(in the rows, 128 means zero)
Rotation paths and how fast each direction turns (degrees a step)
Each turn is a multiple of 5 degrees from 10 to 175, or 0.
Each row of a path follows its step; steps can be skipped.

step 0: [134 132 126 126 132 123 124 128 129 124 128 127 120 133 127 137 121 123
 122 126 139 125 129 134 138 139 124 127 116 134 134 129 127 126]
step 1: [135 129 121 128 118 139 127 138 123 128 123 124 131 135 127 121 133 125
 131 122 126 127 121 124 117 128 123 129 133 130 134 131 133 137]
step 2: [120 125 134 129 132 121 126 126 139 123 127 124 117 130 131 121 135 123
 118 125 131 131 129 132 138 124 120 132 131 130 135 134 126 127]
step 3: [137 135 126 124 129 139 120 122 124 126 129 131 129 131 116 123 129 136
 127 127 129 128 122 118 129 134 124 127 123 135 134 120 121 126]
step 6: [131 128 119 126 124 132 135 130 127 125 127 126 127 126 130 132 130 132
 135 140 129 124 119 123 129 121 129 122 127 129 133 121 124 144]
step 7: [123 134 138 129 130 123 135 120 135 136 122 122 126 120 127 123 130 119
 126 136 129 123 128 131 120 134 127 137 131 124 129 131 135 127]
step 8: [129 130 121 128 126 136 126 128 125 128 132 122 120 125 132 132 119 122
 129 127 135 121 127 121 131 130 136 121 117 126 136 125 117 124]
step 9: [125 130 126 118 121 132 130 132 131 130 123 129 135 122 123 131 131 121
 130 127 127 116 117 135 127 127 124 126 137 127 131 137 139 133]
step 10: [124 134 134 134 134 136 121 131 126 126 131 122 117 119 133 121 129 119
 122 129 134 137 131 126 131 127 130 126 132 129 128 138 123 122]
step 11: [133 124 121 120 133 131 114 128 137 121 130 132 132 129 121 135 124 135
 124 131 131 123 117 126 123 126 127 121 124 134 132 130 128 131]
Directions:
[129 124 130 127 127 129 126 129 131 128 129 126 128 129 132 127 126 130
 129 129 127 127 128 129 126 124 130 125 130 129 132 125 127 129] => 155

step 0: [127 128 126 124 135 128 130 124 122 125 136 131 129 132 127 131 120 129
 119 130 132 133 137 129 144 125 122 131 127 132 122 132 133 118]
step 2: [139 123 129 124 138 129 121 126 125 121 131 135 136 132 120 135 122 130
 126 130 137 133 128 136 127 134 133 133 127 125 125 130 123 123]
step 3: [133 130 126 120 126 125 131 132 133 138 128 119 128 135 135 139 127 129
 112 125 124 133 128 136 130 134 123 125 130 125 122 126 131 127]
step 4: [132 128 130 127 135 133 133 131 129 129 129 128 129 123 124 136 128 129
 123 132 132 118 123 134 140 128 132 141 124 129 127 139 117 128]
step 5: [129 131 124 122 117 128 125 127 123 131 125 126 127 138 135 134 128 135
 133 125 141 135 123 138 134 131 127 130 133 123 119 128 126 130]
step 6: [132 138 125 124 135 130 123 124 129 128 131 127 128 133 123 141 125 125
 120 131 130 124 138 122 140 121 123 130 128 123 128 126 121 122]
step 8: [137 139 144 122 130 127 127 128 131 125 130 126 137 137 123 131 125 128
 126 132 142 133 132 128 130 133 133 131 124 127 129 130 127 125]
step 9: [125 128 126 114 129 131 124 124 126 131 130 131 127 124 132 134 123 137
 116 131 124 134 129 136 132 138 121 132 129 132 123 123 132 120]
step 10: [136 122 134 124 129 127 138 124 134 125 129 116 130 127 124 136 134 123
 121 136 137 121 124 133 131 128 127 135 128 127 124 126 121 131]
step 11: [135 134 123 129 130 136 124 130 120 131 132 129 126 130 132 137 121 130
 132 132 135 134 129 145 130 135 130 130 132 131 120 134 127 128]
Directions:
[125 127 128 131 130 127 127 126 130 129 127 129 128 132 125 128 127 129
 130 130 129 132 128 125 130 128 125 128 127 128 132 128 131 128] => 55
[128 127 127 129 122 126 129 128 131 127 129 124 129 126 128 128 128 127
 126 126 130 131 127 128 129 127 129 128 127 125 129 127 131 128] => 160
[127 127 130 127 127 128 127 123 128 130 128 127 125 127 126 126 127 125
 127 126 125 127 126 129 128 128 126 133 128 127 130 130 126 129] => 125
[128 127 129 124 128 125 130 129 129 131 128 127 127 132 129 124 131 128
 127 129 130 128 127 126 127 126 126 127 131 127 125 127 128 131] => 160

step 0: [129 123 118 125 124 130 134 137 130 127 127 121 125 123 130 134 126 124
 125 123 117 123 126 121 124 124 123 127 137 131 132 125 135 125]
step 2: [132 132 135 132 133 135 134 127 127 127 127 135 129 135 124 125 133 131
 127 129 126 132 130 120 122 135 121 120 124 141 125 126 128 131]
step 3: [119 129 136 131 131 121 131 125 124 123 135 132 134 126 129 122 132 125
 126 126 134 115 133 132 128 128 123 127 127 121 133 130 123 132]
step 4: [138 129 125 124 131 135 123 133 125 130 136 123 129 128 124 142 128 127
 130 124 133 124 133 133 132 133 133 126 120 122 121 130 122 127]
step 5: [127 117 127 128 127 130 132 126 136 129 126 128 124 126 124 128 122 126
 134 129 133 130 138 121 131 120 134 138 133 123 126 133 135 131]
step 6: [127 123 124 117 123 129 123 124 128 136 118 128 123 130 130 125 124 129
 123 123 119 131 125 131 137 134 128 127 129 130 136 128 125 126]
step 8: [131 130 130 135 127 119 125 132 129 121 131 136 123 125 130 128 134 130
 127 127 128 119 118 127 135 130 124 125 134 139 124 124 129 132]
step 9: [119 132 127 128 130 129 133 130 122 120 130 125 130 122 127 136 123 122
 115 135 135 130 127 131 122 131 131 132 125 128 121 123 124 128]
step 10: [128 136 130 130 136 141 127 131 135 139 129 124 122 126 124 129 133 130
 131 130 129 121 132 133 123 122 132 136 129 132 130 126 130 133]
step 11: [129 121 116 128 129 131 131 124 129 130 126 124 138 134 129 122 131 115
 130 127 119 125 132 126 126 131 121 136 129 122 130 127 128 132]
Directions:
[129 129 129 129 124 130 129 129 129 129 125 129 132 130 132 127 126 130
 130 129 126 128 127 125 130 130 128 128 129 128 131 127 129 126] => 65
